In the data rows, the value 128 means zero.
Every row has a hidden score from 0 to 30. What is each row's score? 15 is about the middle. The score is a weighted sum of the row's numbers plus the product of two more (or one squared), each taken from its middle value.
Array([174, 102, 143, 176, 133, 109, 133, 100, 126, 143, 114, 175, 143,  75,  89, 143]) -> 8
Array([138, 138, 136,  83, 136, 138,  59, 128, 127, 105, 132, 146, 107, 136, 186, 121]) -> 13
Array([135, 134,  84, 103, 119, 148, 115, 111, 119, 119, 167,  88, 148, 167, 179, 104]) -> 13
Array([176, 106, 132, 166, 124,  92, 143, 114, 135, 152, 117, 174, 142,  94,  80, 139]) -> 4
Array([101, 132,  79, 139, 105, 125, 137, 142, 114, 139, 166,  95, 148, 151, 180, 102]) -> 14
Array([121, 136,  78, 102, 106, 136, 132, 126, 114, 121, 167,  99, 150, 161, 180, 107]) -> 13
Array([139, 133,  80, 101, 119, 151, 127, 101, 115, 121, 169,  87, 173, 160, 163, 108]) -> 14
Array([122, 130, 157, 143, 122,  85, 153, 131, 160, 120,  91, 158, 136,  96,  84, 152]) -> 19
Array([173, 106, 144, 156, 144, 108, 129, 114, 130, 161, 105, 184, 127,  69,  93, 136]) -> 16
Array([159, 125,  76,  99, 123, 145, 127,  95, 110, 134, 171,  94, 174, 146, 159, 116]) -> 16
Array([116, 104, 142, 196, 110,  64, 144, 165, 140, 151, 108, 170, 126, 115,  98, 139]) -> 18
Array([106, 107, 146, 127,  93, 108, 143, 173, 181, 118, 102, 128, 162, 145,  87, 139]) -> 19
Array([138, 142, 101, 120, 151, 167, 122,  93,  87, 104, 169, 105,  77, 157, 173, 113]) -> 10
Array([144, 127, 146, 198, 139,  82, 155, 110, 106, 137, 118, 157,  79,  98, 100, 160]) -> 19
Array([156, 126,  79, 132, 102, 143, 122, 106, 112, 115, 162, 101, 184, 153, 163, 103]) -> 9
Array([ 90, 125, 182, 118, 141, 117, 129, 147, 155, 144,  70, 154, 122,  95, 111, 136]) -> 15
Array([145, 152,  93, 157, 142, 133, 166,  89,  93, 162, 151,  93, 155,  76, 139, 108]) -> 12
Array([145,  98, 131, 166, 115,  81, 159, 115, 134, 171, 124, 170, 139, 111,  85, 143]) -> 13
Array([118, 110, 153, 143, 122,  68, 147, 158, 157, 139, 108, 178, 110, 115,  92, 140]) -> 19
Array([151, 139,  86, 136, 130, 150, 129,  77,  95, 153, 165,  81, 177, 126, 153, 112]) -> 9
Array([ 80, 109, 120,  93, 123, 107, 171, 162, 171, 127, 125, 148, 155, 154,  89, 117]) -> 19
Array([161, 140, 144,  93, 150, 154,  57, 117, 106, 114, 141, 134,  90, 137, 165, 124]) -> 14
Array([178, 123,  74, 121, 115, 140, 126,  92, 107, 149, 162, 108, 179, 135, 154, 109]) -> 12
Array([153, 129, 127, 129, 118, 147,  62, 124, 100, 126, 139, 150,  95, 153, 181, 118]) -> 15
Array([180, 118, 142, 101, 174, 149,  87, 123, 133, 180,  95, 134, 117,  61, 149, 122]) -> 26
Array([146, 153,  92, 140, 163, 150, 150,  72,  84, 153, 161, 103, 138,  90, 144, 104]) -> 13
Array([171, 127, 142,  97, 127, 157,  64, 135, 105,  97, 131, 134,  80, 165, 163, 138]) -> 12
Array([179, 119,  76, 114, 113, 144, 127,  97, 111, 122, 164, 103, 175, 142, 159, 113]) -> 15
Array([ 72, 114, 169,  59, 121, 121, 124, 160, 185,  88, 104, 125, 137, 174, 125, 128]) -> 15
Array([153, 136,  84, 130, 105, 149, 131, 100, 104, 165, 162,  82, 175, 125, 161, 110]) -> 13
Array([ 96, 125, 175, 156, 138,  97, 135, 140, 145, 147,  90, 172,  94, 103,  99, 135]) -> 17
Array([166, 122, 146, 138, 100, 145,  63, 163, 106, 102, 112, 142,  94, 164, 156, 142]) -> 15
Array([ 84, 115, 169, 135, 114,  89, 131, 176, 169, 115,  87, 165, 122, 135, 106, 131]) -> 17
Array([110, 103, 148, 152, 131,  66, 149, 168, 164, 132, 103, 176, 113, 111, 102, 130]) -> 22
Array([ 99, 136, 125, 151, 128, 112, 196, 117, 145,  97, 127, 119, 134, 129,  84, 132]) -> 16
Array([ 98, 109, 108, 137,  81, 121, 158, 147, 146, 104, 136, 112, 178, 190, 107, 132]) -> 24
Array([128, 126, 165, 121, 150, 120, 122, 127, 142, 148,  72, 181, 113,  82, 105, 143]) -> 17
Array([158, 113, 145, 126, 119, 149,  62, 170, 115, 104, 124, 109,  92, 171, 157, 147]) -> 9
Array([121, 150,  83, 134, 135, 138, 146, 104,  85, 122, 177,  98, 119, 134, 173, 109]) -> 9
Array([ 81, 114, 166,  92, 123, 101, 126, 184, 187,  86,  88, 146, 137, 142, 117, 128]) -> 15
Array([ 68, 113, 170, 103, 122, 112, 122, 171, 177, 119,  78, 154, 130, 135, 120, 139]) -> 16
Array([151, 127, 145, 214, 123,  90, 149, 107, 104, 162, 117, 158,  92,  97,  94, 150]) -> 15
Array([ 92, 129, 111, 146,  82, 139, 164, 161, 141, 100, 130,  98, 156, 178,  94, 138]) -> 29
Array([105, 121, 163, 168, 126,  76, 135, 167, 158, 138,  85, 169, 117, 103, 101, 131]) -> 15
Array([118, 106, 155, 145, 136,  89, 144, 138, 150, 163,  93, 180, 127,  91,  91, 142]) -> 19
Array([171, 115, 146, 113, 112, 146,  66, 161, 117,  92, 111, 137,  89, 168, 159, 146]) -> 11
Array([133, 137, 120,  70, 143, 200,  84, 127, 106,  82, 156, 111, 108, 170, 161, 111]) -> 11
Array([175, 123, 139, 127, 112, 148,  56, 170, 115, 104, 114, 127,  99, 158, 153, 144]) -> 17
Array([ 64, 142, 136, 138, 115, 141, 179, 113, 133,  93, 137,  94, 132, 178,  97, 129]) -> 16
Array([165, 131, 128,  74, 151, 175,  70, 145, 110,  98, 145,  98,  97, 158, 162, 125]) -> 6
Array([168, 125, 139, 103, 123, 167,  56, 156, 112, 100, 140, 105, 108, 166, 155, 131]) -> 14
Array([124, 138,  82, 142, 114, 148, 126, 117,  93, 131, 170,  89, 154, 142, 177, 103]) -> 12
Array([188, 160, 112, 159, 151, 138, 122,  79,  62, 126, 148, 117,  96,  98, 157, 123]) -> 9
Array([116, 147, 136,  87, 141, 162,  73, 124, 111, 111, 149, 122,  78, 159, 178, 122]) -> 12
Array([104, 145, 111, 153, 120, 141,  86, 138, 110, 120, 139, 123,  91, 159, 196, 108]) -> 12
Array([158, 145,  85, 134, 137, 150, 129,  76,  89, 160, 168,  91, 167, 117, 149, 107]) -> 9
Array([163, 132,  85, 163, 107, 145, 126,  89,  87, 158, 160,  94, 182, 131, 149, 111]) -> 9
Array([ 75, 117, 165, 110, 131, 109, 133, 165, 169, 119,  70, 165, 129, 120, 112, 141]) -> 14
Array([ 81, 108, 160, 131, 122,  80, 140, 183, 182, 120,  88, 155, 126, 129, 115, 125]) -> 18
Array([168, 144, 121,  93, 142, 192,  69, 149, 107, 109, 142,  83, 116, 146, 141, 131]) -> 13
Array([136, 143, 108, 104, 130, 188,  78, 115,  98,  95, 162, 113, 120, 173, 165, 105]) -> 11
Array([ 95, 111, 159, 117, 118, 100, 120, 172, 177, 133,  77, 174, 129, 122, 110, 139]) -> 18
Array([123, 123, 156, 201, 124,  99, 166, 124, 133, 102, 111, 141, 109, 113,  79, 148]) -> 14
Array([ 95, 136, 173, 119, 142,  96, 142, 154, 158, 139,  82, 160, 103,  92, 104, 134]) -> 16
Array([155, 119,  76, 109, 121, 149, 135,  94, 108, 127, 170, 100, 173, 137, 164, 111]) -> 15
Array([105, 110, 101, 142,  91, 101, 169, 155, 155, 126, 134, 124, 172, 156,  95, 136]) -> 24
Array([133, 113, 145, 190, 123,  66, 157, 127, 130, 155, 115, 163, 104, 104,  93, 153]) -> 19
Array([149, 147, 140,  95, 137, 172,  60, 133,  98, 104, 147, 125,  86, 148, 160, 126]) -> 12
Array([118, 104, 129, 151,  77, 102, 142, 175, 170, 102, 108, 150, 162, 142,  94, 143]) -> 18
Array([147, 127,  78, 115, 121, 144, 125,  96, 109, 137, 171,  88, 171, 152, 164, 114]) -> 14
Array([166, 152, 116,  80, 158, 175,  92,  88, 100,  87, 155, 120, 101, 131, 172, 112]) -> 11
Array([116, 139, 163, 232, 124, 107, 146, 108, 101, 137, 112, 133,  78, 115, 104, 148]) -> 13
Array([ 97, 132, 116, 146,  89, 138, 159, 138, 135, 101, 132,  75, 165, 193, 106, 130]) -> 29
Array([ 92, 128, 182, 124, 136, 116, 136, 140, 155, 135,  81, 150, 109, 120,  91, 143]) -> 16
Array([117, 110, 147, 188, 119,  61, 152, 141, 138, 140, 117, 170,  94, 120, 100, 151]) -> 19
Array([163, 140,  84, 104, 143, 155, 132,  76, 102, 123, 170,  88, 171, 128, 150, 112]) -> 11
Array([150, 140, 149, 131, 116, 149,  55, 145,  98, 109, 133, 135,  85, 153, 161, 136]) -> 14
Array([127, 147, 165, 151, 136, 130, 158, 109, 114, 118, 117, 105, 110, 101,  77, 166]) -> 20
Array([153, 141,  83, 119, 114, 157, 111,  95, 110, 117, 166,  92, 176, 146, 163, 106]) -> 7
Array([119, 106, 146, 162, 119,  64, 147, 155, 154, 127, 115, 181, 111, 119,  92, 141]) -> 16
Array([ 73, 103, 103, 135,  94, 100, 161, 151, 163, 128, 131, 133, 175, 171, 114, 130]) -> 18
Array([ 86, 127, 178, 133, 141, 107, 124, 160, 156, 146,  78, 161, 112, 102, 103, 130]) -> 16
Array([132, 106, 146, 169, 105,  65, 144, 160, 147, 146, 109, 175, 124, 115,  93, 141]) -> 18
Array([157, 139,  81, 115, 125, 154, 137,  83,  99, 146, 168,  91, 174, 126, 152, 109]) -> 12
Array([181, 123,  77, 122, 109, 143, 120,  99, 111, 135, 164, 100, 182, 136, 153, 114]) -> 12
Array([ 75, 140, 126, 102, 125, 153, 174, 106, 137, 107, 137,  95, 172, 153,  90, 133]) -> 17
Array([142, 148,  81,  90, 122, 161, 123,  94, 108, 109, 172,  92, 167, 153, 155, 112]) -> 15
Array([150, 104, 151, 159, 136,  93, 131, 133, 143, 152,  98, 185, 128,  91,  86, 139]) -> 14
Array([189, 150, 150, 141, 114, 156,  65, 144,  94, 117, 109, 119,  94, 133, 136, 150]) -> 24
Array([109, 117, 154,  95, 136, 102, 128, 170, 176, 120,  78, 176, 127, 111, 100, 142]) -> 20
Array([181, 128, 136,  91, 134, 153,  59, 151, 105, 106, 135, 122,  90, 168, 151, 140]) -> 15
Array([102, 119, 168, 143, 136,  87, 135, 163, 169, 129,  82, 170, 121,  98, 103, 121]) -> 16
Array([127, 100, 136, 182, 123,  65, 164, 148, 140, 108, 117, 172, 114, 122,  96, 142]) -> 21
Array([159, 112, 137,  99, 115, 147,  67, 162, 116, 100, 121, 146,  87, 173, 164, 142]) -> 10
Array([ 94, 136, 138, 121, 140, 131, 193, 108, 150,  79, 133, 103, 128, 133,  87, 133]) -> 14
Array([111, 131,  77, 125, 114, 138, 125, 138, 106, 122, 167, 106, 160, 154, 180,  94]) -> 14
Array([157, 126,  75, 112, 112, 142, 127, 100, 109, 133, 165, 106, 190, 137, 157, 110]) -> 13
Array([156, 111, 136,  91, 123, 163,  58, 143, 110, 111, 140, 137, 101, 177, 158, 135]) -> 16
Array([ 90, 146, 145, 129, 133, 135, 181, 105, 121,  99, 133, 117, 117, 133,  77, 152]) -> 18
Array([117, 136, 102,  93, 122, 179,  93, 118, 107, 100, 173, 102, 128, 188, 165, 110]) -> 12
Array([ 95, 118, 158, 111, 128,  94, 131, 168, 170, 145,  80, 169, 129, 113,  98, 147]) -> 21
Array([ 88, 113, 155, 141, 128,  79, 144, 167, 170, 146,  83, 167, 126, 111, 103, 135]) -> 18
Array([104,  96, 146, 115, 110,  84, 141, 182, 181, 136, 101, 141, 155, 148,  97, 132]) -> 21
Array([ 96, 134, 180, 117, 143, 104, 129, 154, 159, 148,  80, 156, 108,  91, 106, 131]) -> 16
Array([162, 145,  80, 118, 132, 151, 145,  90,  93, 133, 174,  96, 167, 109, 143, 107]) -> 12
Array([118, 143, 101, 129, 125, 161, 110, 121,  94, 109, 166, 107,  93, 177, 183,  98]) -> 12
Array([146, 120, 165, 123, 140, 126, 119, 128, 141, 142,  75, 181, 133,  77,  99, 137]) -> 17
Array([101,  94, 150, 102, 116, 114,  97, 175, 180, 144,  83, 165, 151, 139, 125, 134]) -> 18
Array([110, 151, 140, 172, 136, 133, 185,  96, 102, 107, 145,  83,  94, 139, 104, 128]) -> 10
Array([105, 137, 108, 131, 123, 158, 110, 125,  99,  99, 159, 111,  87, 182, 188, 103]) -> 11
Array([120, 148,  78,  96, 121, 150, 117, 136, 111, 100, 170, 118, 137, 164, 174,  90]) -> 12
Array([124, 140,  85,  89, 118, 159, 118, 110, 115, 120, 172,  86, 155, 177, 163, 108]) -> 15
Array([133, 146,  91, 140, 134, 152, 141,  72,  84, 152, 172,  81, 158, 128, 152, 114]) -> 10
Array([153, 113, 148, 138, 159, 114, 113, 130, 151, 169,  86, 173, 107,  53, 123, 138]) -> 24
Array([118, 117, 160, 137, 142,  85, 149, 140, 152, 105, 105, 186,  94, 104,  95, 142]) -> 20
Array([ 96, 140, 172, 174, 142, 123, 156, 124, 119, 137, 108, 119,  84, 102,  90, 155]) -> 13
Array([123, 150, 187, 146, 138, 138, 122, 119, 131, 117,  84, 137,  97,  93,  99, 147]) -> 12
Array([156, 145,  86, 119, 139, 151, 136,  79,  96, 159, 169,  83, 167, 115, 147, 109]) -> 11
Array([133, 121, 137,  78, 124, 177,  76, 151, 127,  85, 142, 111,  92, 193, 160, 124]) -> 12
Array([100, 112, 157, 124, 132,  79, 146, 175, 178, 121,  86, 165, 129, 108, 104, 127]) -> 19
Array([ 93,  98, 141, 118, 115,  72, 146, 180, 181, 132, 110, 157, 132, 154, 102, 129]) -> 21
Array([171,  95, 146, 134, 105, 151,  63, 165, 135, 144, 105, 138, 110, 156, 137, 140]) -> 20
Array([ 86, 106, 154,  83, 110, 105, 120, 183, 190,  97,  95, 136, 149, 172, 125, 124]) -> 18
Array([104, 103, 155,  72, 119, 103, 127, 173, 188,  96,  96, 153, 158, 151, 104, 129]) -> 19
Array([182, 102, 136, 147, 126, 133,  59, 170, 123, 149, 116, 128,  96, 128, 154, 144]) -> 21
Array([168, 101, 125, 153, 133, 114, 152,  96, 128, 145, 134, 170, 144,  92,  77, 143]) -> 8
Array([161, 122,  78, 147,  95, 131, 127, 107, 116, 125, 160,  97, 182, 157, 156, 112]) -> 11
Array([ 81, 127, 131, 151, 112,  78, 180, 128, 146, 152, 120, 158, 124, 129,  92, 142]) -> 21
Array([170, 100, 144, 167, 142, 111, 132,  94, 133, 155, 121, 180, 119,  53, 110, 137]) -> 20
Array([ 84, 102, 156, 100, 122,  91, 136, 181, 196, 108,  92, 144, 134, 147, 121, 123]) -> 18
Array([126, 144, 118,  74, 136, 183,  85, 115, 108, 103, 163,  97, 110, 175, 168, 115]) -> 11
Array([136, 159,  86, 124, 140, 142, 160,  96, 100, 166, 166,  93, 146,  90, 142, 101]) -> 12
Array([122, 123, 171,  81, 152, 118, 138, 127, 153, 138,  84, 170, 106,  94, 100, 146]) -> 17
Array([142, 149,  86, 122, 134, 150, 134,  74,  92, 135, 169,  81, 168, 139, 152, 117]) -> 13
Array([112,  99, 148, 191, 110,  65, 143, 166, 149, 145, 108, 170, 117, 121, 102, 135]) -> 18
Array([ 91, 118, 151,  81, 132, 102, 144, 164, 182, 118,  84, 172, 131, 116, 103, 139]) -> 19
Array([106, 126, 168, 155, 127,  82, 136, 156, 157, 131,  87, 170, 103, 105,  99, 141]) -> 16
Array([179, 128,  76, 108, 122, 148, 133,  94, 108, 129, 166, 104, 183, 123, 145, 111]) -> 13
Array([113, 138, 159, 197, 132,  99, 157, 126, 116, 134, 109, 130, 102, 109,  79, 159]) -> 19
Array([118, 109, 149, 148, 114,  65, 154, 166, 161, 135, 110, 171, 113, 118,  94, 136]) -> 19
Array([ 82, 117, 171, 140, 121,  93, 146, 147, 157, 131,  91, 165, 122, 126,  92, 141]) -> 16
Array([ 70, 143, 133, 130, 115, 136, 182, 104, 132,  89, 146,  97, 129, 179, 100, 130]) -> 17
Array([152, 101, 126, 199, 113,  61, 159, 147, 133, 146, 115, 153, 117, 131,  96, 142]) -> 22
Array([177, 120, 137,  97, 119, 153,  55, 165, 120,  97, 129, 131, 100, 165, 148, 141]) -> 19
Array([126, 106, 123, 130, 126,  66, 162, 164, 170, 119, 123, 173, 129, 125,  91, 125]) -> 17
Array([ 88, 118, 159, 113, 124,  88, 138, 190, 191, 105,  85, 145, 126, 130, 113, 123]) -> 17
Array([127, 158, 102, 157, 152, 154, 154,  57,  83, 135, 162,  92, 139, 108, 141, 112]) -> 8
Array([114,  98, 149, 143, 122,  83, 126, 181, 175, 141,  82, 168, 132, 119, 106, 135]) -> 19
Array([172, 119,  79, 139, 101, 139, 117,  99, 109, 149, 162, 102, 175, 150, 160, 111]) -> 10
Array([101, 101, 154,  88, 106, 119, 115, 179, 192, 112, 101, 155, 151, 139, 103, 134]) -> 14
Array([ 92, 104, 158,  87, 104, 107, 114, 179, 192, 105,  95, 133, 146, 170, 127, 127]) -> 18
Array([112,  87, 144, 164, 117,  68, 152, 168, 165, 149, 105, 160, 122, 128, 106, 132]) -> 24
Array([120, 133,  74, 112, 118, 132, 137, 124, 112, 123, 166,  95, 150, 152, 181, 110]) -> 11
Array([127, 140,  92, 108, 113, 163, 104, 116, 110, 109, 168,  92, 136, 176, 177, 106]) -> 12
Array([169, 127, 141, 107, 124, 152,  58, 162, 103,  82, 132, 125,  92, 165, 154, 147]) -> 9
Array([109, 105, 149, 153, 116,  83, 141, 161, 163, 154,  88, 175, 138, 103,  97, 138]) -> 17
Array([ 84, 117, 164, 119, 130,  87, 140, 180, 182, 115,  80, 150, 132, 117, 112, 127]) -> 16
Array([156,  98, 152, 191, 120, 102, 123, 129, 132, 144, 100, 184, 132,  86,  98, 138]) -> 14
Array([119, 156, 179, 134, 122, 137, 133, 118, 133,  98,  91, 108, 131, 118,  85, 162]) -> 29
Array([113, 109, 153, 160, 112,  76, 141, 172, 166, 133,  86, 169, 127, 109, 103, 137]) -> 18
Array([123, 142, 171, 170, 147, 140, 140, 111, 104, 149, 108, 130,  98,  85,  81, 152]) -> 14
Array([159, 147,  96, 183, 144, 150, 136,  87,  71, 131, 163,  96,  95, 120, 160, 114]) -> 13
Array([ 83, 117, 164,  87, 116, 129, 142, 134, 170, 114, 103, 141, 168, 146,  82, 136]) -> 14
Array([ 95, 108, 155, 160, 134,  72, 150, 156, 155, 126, 107, 177, 106, 117,  96, 135]) -> 20
Array([167, 140, 144, 112, 182, 164, 108,  77, 106, 154, 122, 133, 108,  54, 148, 112]) -> 29
Array([ 89, 106, 151,  89, 123, 106, 117, 182, 190, 111,  82, 163, 146, 143, 117, 126]) -> 17
Array([147, 159,  99, 165, 149, 141, 158,  80,  86, 150, 162,  93, 137,  82, 133, 106]) -> 10
Array([157, 124, 141, 120, 115, 155,  53, 165, 105, 115, 133, 122,  99, 174, 151, 137]) -> 16
Array([114, 115, 152, 165, 130,  73, 147, 147, 146, 135, 108, 184,  99, 112,  92, 142]) -> 17
Array([120, 100, 150, 104, 116, 116,  95, 177, 170, 124,  75, 178, 148, 127, 131, 127]) -> 19
Array([122, 119, 134,  93, 118, 175,  76, 159, 113, 105, 139, 106,  96, 198, 162, 129]) -> 6
Array([141, 112, 160, 110, 161, 129, 119, 117, 138, 160,  90, 187, 121,  77,  99, 135]) -> 23
